Rotation paths and how fast each direction turns (degrees per step):
Each turn is a multiple of 5 degrees from 10 to 175, or 0.
Each row of a path follows its step; steps can be skipped.
Rotation 1:
step 4: [-0.74  0.15 -0.69 -1.91  0.23  1.30 -0.58 -0.67 -1.72  2.18  0.74  0.04
 -0.76  1.75  0.05 -0.57  4.64  0.80  2.00  2.36 -0.66 -0.78  2.60 -1.77
 -0.97  1.71 -2.86 -1.75  1.28  4.07 -0.40 -1.45 -0.11 -0.59 -1.95  0.60]
step 5: [ 0.28 -1.70 -0.18 -2.68 -0.02 -1.90 -3.02 -0.95  2.27 -0.76  0.05  2.95
 -0.43 -0.45 -3.27 -1.65 -0.44  0.69 -0.28  1.71 -1.76  1.07 -0.34 -0.60
  3.26 -0.06 -4.02  2.07  1.13 -0.01  1.40  0.04  1.39  2.39 -0.65 -0.49]
step 6: [ 0.08 -1.80  1.62 -2.27  2.96 -0.71 -0.21  0.64 -1.15 -3.32 -0.50  1.02
  1.74  1.37 -1.81  1.08  4.54 -0.88 -1.80 -1.72  1.89  1.09 -0.77 -1.13
  0.30  1.58 -0.81 -1.57 -0.63 -1.85  2.73  0.80 -0.35 -2.61  0.30 -0.06]
step 8: [ 1.75  0.49  0.36 -3.49 -1.87 -1.20  0.22 -2.40 -1.84 -2.03  2.11  0.05
 -1.47 -1.70  0.61 -0.55 -1.04 -0.20 -1.76 -0.24  0.63  2.52  1.96  1.21
  1.08  2.85 -3.01 -0.36 -1.85  3.59  1.17 -1.67  0.03  0.58 -1.01  1.43]
step 10: [ 2.05 -0.29  2.59  0.33  2.29  2.65 -0.52  0.71  0.58 -0.98  1.16 -1.72
 -1.77 -0.57 -0.49  0.75  1.04 -1.55  0.40 -3.86 -0.38 -3.70  2.22  0.54
 -0.75 -0.87 -3.58 -2.91 -0.54  1.00  0.06  0.68  0.36 -2.55 -0.05 -0.01]
step 11: [ 3.16  2.87 -2.04  1.13 -1.13  0.03 -3.77 -1.53 -1.26  0.67 -0.28  1.32
 -1.42 -0.37 -1.98  1.60 -0.59  0.13  1.69 -1.43 -0.47  1.87  0.74 -1.12
  1.54 -0.92 -1.30  0.17  0.65  1.72 -1.21 -3.04  1.88 -1.59  0.09  3.57]
step 12: [-0.26 -1.17  0.71 -0.45 -3.56 -0.48 -0.76 -0.95 -0.19  0.91 -1.02  0.15
  2.12 -2.29 -1.81  0.02  2.31 -0.19  0.92  0.01 -0.68 -0.23  0.65 -0.84
  2.71  0.89 -2.82 -2.02 -3.12 -0.06  1.71 -2.85 -4.25 -0.54  1.97 -0.97]
step 14: [-0.07 -1.69  0.99 -0.45  0.88  3.11 -0.40 -1.54  0.92  1.66  1.67  2.25
  1.20  0.16 -0.40 -0.13  0.96 -0.98 -2.34 -1.19  1.12 -1.65 -0.55 -1.74
  2.23  1.50 -2.87  2.42  2.43  2.59  0.40 -2.37  1.73 -2.98 -0.55  2.27]
step 16: [-0.09 -3.23  0.75 -2.28  1.93 -1.30 -2.03 -0.01  0.05 -0.19 -0.86  0.12
  0.40 -0.06  0.11 -1.00  2.27  2.05  0.72  2.20 -3.02 -0.44  2.82 -2.29
 -0.96  3.23 -3.53 -1.55 -0.29  0.70  1.18  1.72 -0.37 -0.53 -1.95 -1.55]
Directions:
[-0.35  0.24 -0.20 -0.15 -0.32 -1.15 -0.48 -0.80 -0.06  0.20 -0.02 -0.07
  0.42  0.01  0.18 -0.59 -0.36  0.26  0.66  1.21 -0.68  0.07  0.73  0.28
 -0.50  0.01  0.18 -0.17 -1.12  0.78  0.92 -1.18 -0.52  0.73 -0.72 -0.54]	95
[-0.43 -0.19  0.72  0.40 -0.55  1.04  1.59 -0.62  0.17  0.59  0.40 -0.34
  0.30  0.83  0.36 -0.47 -0.73  0.38 -0.79 -0.01  0.53  0.71  0.38  0.83
  0.56  0.67  0.13 -0.15  0.15  0.78 -0.23 -0.29  0.50 -0.07 -0.56 -0.54]	65
[-0.28  0.99  0.31 -0.18 -0.61  0.93 -0.36  0.05 -1.23  0.06 -0.04 -0.31
  0.39 -1.12 -0.66  0.36 -0.70 -0.04  0.53  0.59  0.64 -0.21  0.47 -0.31
 -0.80  0.79  0.26 -0.31  1.17 -0.43  0.60 -0.53  0.78 -0.18  0.17  0.00]	95
[-0.34  0.86  0.40 -0.22  0.45 -0.25 -0.13  0.14 -0.20  0.98 -0.49 -0.58
 -0.09  0.68  0.02  0.14  0.46  0.54  0.23 -0.44 -0.41 -1.71  0.35  0.24
 -0.17  0.96 -0.06 -1.14 -0.07 -0.06 -0.89  0.99 -0.06  0.65 -0.46 -0.47]	120
[ 0.03 -0.39  1.48  0.70  0.17 -0.02 -0.35 -0.24  0.22  0.13 -0.53  0.63
  0.57 -0.14 -0.31 -0.24  0.32  0.69 -1.14 -0.56  0.43 -0.21  0.33  0.09
 -1.55 -0.99 -0.09  0.15 -0.47 -0.88  0.54  0.09  0.53  0.15 -0.69  0.02]	100
[-1.44 -0.16 -0.81 -0.29  0.15  0.54  0.02 -0.10  0.39  1.38  0.03  0.92
  0.70 -0.22 -0.36 -0.10  1.34  0.85  0.31  0.00 -0.18 -0.25  0.06  0.31
  0.55 -0.59  0.07  0.57  1.13  0.04  0.48 -0.32 -0.39 -0.24 -0.03  0.00]	35
[-0.07 -0.29 -0.32 -0.42 -0.43  0.76 -0.76 -0.86  0.73  0.52  0.02 -0.18
  0.64 -0.06  0.06 -1.14 -0.94  0.14 -0.70  0.57 -0.89 -0.56 -1.10 -1.00
 -0.29 -0.09 -0.20 -0.56 -0.24 -0.24 -0.53  0.19  0.14 -0.92  0.70 -0.31]	155
Rotation 2:
step 1: [ 0.10 -0.82 -0.62  1.45  1.40 -0.49 -1.92  3.16  3.58  1.95  0.41  0.30
  2.01  0.99  0.48  0.62 -0.52  2.20  0.20  0.27  1.76  1.19  3.17  1.33
 -0.21  1.07  2.95  2.51  2.24  1.63  0.80 -0.66  0.65  1.73 -1.63  0.19]
step 4: [ 0.66  2.38 -0.02  1.80 -1.17  0.98 -0.55  3.10  4.85  0.40  0.01 -0.04
 -0.82  1.49  0.00  0.13  1.64  3.14  1.87 -0.60  3.57 -0.30 -0.53  0.07
  0.54 -0.55  0.35 -0.95  1.10  0.10 -0.70 -1.98 -0.08  1.66  2.23  1.34]
step 5: [-1.70  0.38 -1.03 -2.13  0.24  1.96 -0.43  0.78  3.51  2.00 -1.97 -1.64
  0.35 -0.26 -0.36  2.58 -0.72 -0.99 -0.31 -1.63  2.66  2.18  2.25  1.29
 -1.34  0.60  1.40 -0.41  1.38  0.95  3.60 -1.99 -0.06  0.68  1.49  1.45]
step 7: [ 2.36  0.77 -0.22  0.79 -1.87 -1.75  1.26  1.36  3.32  2.30 -0.58  1.88
 -1.06 -0.37 -0.53  0.94  1.10 -1.41 -1.42 -0.64  2.51 -2.24  0.72  0.54
  1.20  1.23  1.47 -0.21  3.47  0.26 -0.27 -0.77 -1.32 -0.03 -1.49  3.88]
step 9: [-0.92  0.58 -2.87  1.49 -0.61  2.31 -1.06  1.19  1.40 -2.88 -0.50 -0.01
 -1.23  0.64  0.01 -1.89 -0.84 -1.72 -0.15 -1.36  0.82 -0.72  1.89 -0.83
  0.66  2.04  2.02 -0.51  2.73  0.00  4.11 -1.09 -1.18  0.83  2.38  2.15]
step 10: [-0.12  2.64 -0.46 -1.32 -3.09 -0.28 -0.08 -0.79  2.22 -0.46  2.29  1.07
 -2.27 -2.16 -3.47 -0.95 -0.49 -1.02  1.37 -2.14  2.09 -1.22  1.26  2.16
  0.98  0.57 -0.40 -0.44 -0.68  0.89  0.64 -2.08  0.25 -0.29  1.36  3.34]
step 14: [-0.64  1.92 -1.40  1.12 -1.65 -0.19  1.10  0.86 -0.03 -2.52 -0.72  2.50
 -0.90 -2.38  0.68 -2.37 -0.34  1.77  0.27 -1.36  1.63 -0.20  1.11  0.73
  2.93  0.77 -0.46  1.93  1.50  0.56 -1.83 -2.72 -0.25  0.76 -2.37  3.81]
step 15: [-3.23  1.56 -2.71  1.48 -1.47  0.32  1.68 -0.67  2.31  0.68 -3.18 -2.02
 -1.81  0.20 -1.75 -2.75  0.74  1.59  1.93 -0.50  1.92 -0.72  1.17 -0.41
 -0.88  1.37  1.65 -0.32 -1.41 -0.37  0.95 -0.35 -1.57  0.90 -2.32  1.46]
step 16: [-2.90  1.25 -0.04  1.27  0.68  0.32 -2.52  1.38  1.82 -1.79  1.76 -1.60
  0.55  0.38 -2.84 -2.18 -1.96  1.54  2.77 -0.95  2.15  1.43  1.79  0.08
  0.55 -0.48  3.34  1.80  1.15  0.81  0.57 -2.31  0.67  0.26  0.73  0.17]
Directions:
[-0.19 -0.41 -0.36 -0.60  0.18 -1.34 -0.40 -0.05 -0.39  0.25 -1.13  0.37
  0.51 -0.09 -0.55  0.32 -0.13 -1.17 -0.08  0.52  0.18  0.00  0.03 -0.59
  0.66 -0.01  0.48  0.70  0.88 -0.45  0.62 -1.19 -0.39  0.93  0.02 -0.58]	170
[ 0.42  0.33  0.30  0.76  0.07  0.41 -0.49  0.47 -0.17 -0.93 -0.44  0.16
 -0.35  0.25  0.85 -0.53  0.51  0.14 -0.37 -0.23 -0.33  0.47 -0.17 -0.47
  0.75 -0.52  0.12 -0.69  2.14 -0.47 -0.91 -0.31 -0.16 -0.17  0.48  0.28]	145
[-0.06 -0.48 -1.11  0.78 -0.79 -0.34  0.13  1.63 -0.58  0.00 -0.23  1.00
  0.14 -0.73  0.31 -0.64 -0.23  0.14 -0.16  0.97 -0.23 -0.42  0.53 -0.29
 -0.20  0.12 -0.35 -0.02  0.20  0.53  0.36  0.77 -0.39 -0.63 -0.99 -0.09]	60
[ 0.77  0.05 -1.08  0.44 -0.48  0.95 -0.61 -0.35 -0.33  0.55 -0.56 -0.09
 -0.02  0.28 -0.56  0.35  1.37  0.21  0.20 -1.06  0.07 -0.37 -0.47  0.12
  1.20 -0.32  0.05  0.19 -0.35  0.00  0.58  0.25 -0.29 -0.58 -0.37 -1.16]	175
[ 0.07 -0.06 -0.81  0.78  0.35 -0.42  1.08 -0.72 -0.47 -0.57 -0.10  0.51
  0.10  0.17  1.22 -0.47  0.12  0.61 -0.36 -0.43  0.09 -1.22 -1.15  0.17
 -0.12  0.23  0.15  0.19 -0.15  0.75  0.61 -0.62  0.38  0.98  0.58  0.19]	65
Rotation 3:
step 1: [ 2.51 -0.39 -0.72 -3.21 -2.49 -0.53  1.44  1.69  0.32  1.12  0.10  1.40
  0.87 -1.68 -1.94 -0.80 -0.10 -0.55  1.16 -3.64 -0.52 -1.70 -4.66 -0.06
 -0.87  1.07  2.85  1.82  0.67  0.14 -0.15  1.43  0.99 -0.23  0.13  0.45]
step 2: [-1.28  1.30 -0.86 -1.17 -1.56  0.53  0.55  0.28 -1.90  1.89  0.19  0.90
  0.63 -1.76 -1.18 -1.80 -0.57  0.47 -0.38 -2.42  0.82 -3.19  0.90 -0.73
  1.21 -1.36  2.55  0.56  2.25 -1.68 -1.05  1.63  4.94  2.62  0.18 -0.75]
step 4: [ 0.59  1.00  0.62 -1.38 -4.63 -0.32  0.85  0.41 -3.13 -1.12  1.98  0.31
  2.88  0.08  0.98  1.23 -2.24 -0.08  3.42 -2.26  0.19  2.15 -0.80 -0.61
 -0.34  0.68  0.07  0.72  2.23  0.08 -0.05  0.42 -0.04  2.24 -0.52  2.49]
step 5: [-0.59  0.26 -1.42 -1.44 -0.26 -0.95  3.23  0.02 -0.31 -0.11 -0.87 -1.71
  2.34  1.61  1.03  1.36 -1.57 -0.41  1.18 -3.80 -0.63  0.52 -2.46  0.44
  0.96 -3.47  1.39 -0.05 -1.00 -0.21 -0.24 -0.97  3.38  3.23 -0.89  1.13]
step 6: [-0.05 -0.46 -1.53 -1.32 -2.11  1.93  2.70 -1.32 -0.14 -0.53 -0.79  0.96
 -1.44 -1.30 -0.74 -2.39 -0.63  0.00  1.50 -2.56 -0.59  0.60 -3.99  1.86
  0.77  1.79  1.29  1.54 -2.92 -1.52 -0.96  1.25  3.05  0.56 -1.71  0.88]
step 10: [ 0.14 -0.61  1.42  1.04 -3.12  2.05  0.54  0.98 -0.01 -0.17 -1.53  0.29
  3.90  1.08  0.27  0.32 -0.89 -1.02  1.45 -3.86 -0.81  1.35 -0.72 -1.37
  0.64 -1.81 -2.35  0.90 -0.92  0.49 -1.14  1.39  2.84  2.96 -2.01  0.92]
step 13: [ 2.29  0.67  0.50 -1.17 -1.90  1.28  0.54 -2.30 -1.64 -0.65 -1.48 -0.19
  1.87 -2.34 -3.10 -2.32  0.09  0.28  0.77 -0.95 -3.19 -1.06  1.38  0.83
  2.59 -1.62  1.57  2.77 -0.95  1.13 -0.45  1.09  1.65  2.71  0.45  0.63]
step 14: [ 2.01  0.00  2.10 -3.22 -4.02  0.79  0.55  1.82 -1.69  0.53  2.44 -1.18
  0.33 -2.61  0.52 -2.53 -1.56 -1.79  2.88  0.05  0.49  2.18 -0.08 -0.50
  0.89 -1.55  1.20  0.26  0.65  1.11  0.29  1.21  1.88  1.14  0.83  0.98]
step 15: [-0.65  1.55  0.60 -0.79 -1.53  1.17  1.57  0.65 -1.84  2.56 -0.26 -1.71
  0.92 -0.61  3.65  0.22 -0.42 -1.63  1.66 -4.21 -0.72  0.83  1.77  0.77
  0.65 -1.11 -0.94 -1.73 -0.38 -0.94 -0.61 -0.37  2.39  4.00 -0.64  1.26]
Directions:
[ 2.08  0.03 -0.33  0.44 -0.34  0.08  0.92 -0.24 -0.22  0.45 -0.78  0.21
 -0.54  0.11  0.07  0.36  0.09 -0.10 -0.56 -0.49 -1.11 -0.26  0.18  0.05
  0.21  0.50  0.12  0.15 -1.08 -0.18 -0.08  0.13 -0.80 -0.68  0.33  0.80]	145
[-0.23 -0.09 -0.61  0.33 -1.06 -1.01  0.99 -0.14 -0.38 -0.54 -0.09  0.30
 -0.50 -0.16  0.10  0.79  0.96  0.24 -1.04  0.29  0.55 -1.00 -0.87 -0.67
 -0.17  0.26 -0.18  0.02  1.27  0.10  0.31 -0.68  0.18 -0.28 -0.28 -0.19]	10
[ 0.71 -1.08  0.04  0.72  0.12 -0.21  0.60  0.18  0.98  0.05  0.65  0.21
 -0.07 -0.43 -0.70  1.29 -0.42 -1.05  0.76  0.34  1.01  0.27  0.34 -0.54
  0.21  0.65  0.19 -0.06 -0.45  0.53 -0.13  0.40  1.07 -0.04  0.03 -0.36]	170
[-0.21 -0.70 -0.03 -0.36  0.37 -0.67  0.28  0.13  0.23 -0.22  0.02  0.61
  0.59  0.17  0.17  0.38  0.95  1.34  1.18 -0.12  0.12 -0.32  0.59  0.11
 -0.04  0.82  0.73 -0.07 -0.27  0.47 -0.01 -0.74 -1.00  1.16  0.79  0.61]	90
[ 0.10 -0.58  0.34 -1.33 -0.74  0.34  0.64  0.17  0.51 -0.74  0.46 -0.06
  0.76  0.79  0.18  0.74 -0.26 -0.28 -0.76  0.18  0.22  0.06  0.59  0.78
  0.35 -0.01 -1.22 -0.71  0.05 -1.20 -0.83 -0.17 -0.33  0.14  0.20  0.06]	65
[ 0.59  0.72 -0.28  0.59 -0.58  0.72  0.64 -0.07 -0.12  0.54 -0.33  0.18
  0.15  0.30  1.40  0.16 -0.37  0.28  1.04  0.68  0.39  0.70  0.75 -0.45
 -0.91 -0.78 -0.87  0.26  0.73  0.55 -0.44 -0.71  0.11  0.04  0.47 -0.10]	65
[-0.29 -0.33  0.41  1.25 -0.09 -0.26 -0.48  0.49  0.01 -0.93 -0.24 -0.86
 -0.50  1.22  1.05  0.44 -0.61 -0.22  0.46 -0.71 -0.36  0.41 -0.79 -0.35
  0.66  0.35 -0.42 -0.76  0.24  0.09  0.43  0.04  0.03  0.51 -0.12  1.08]	65
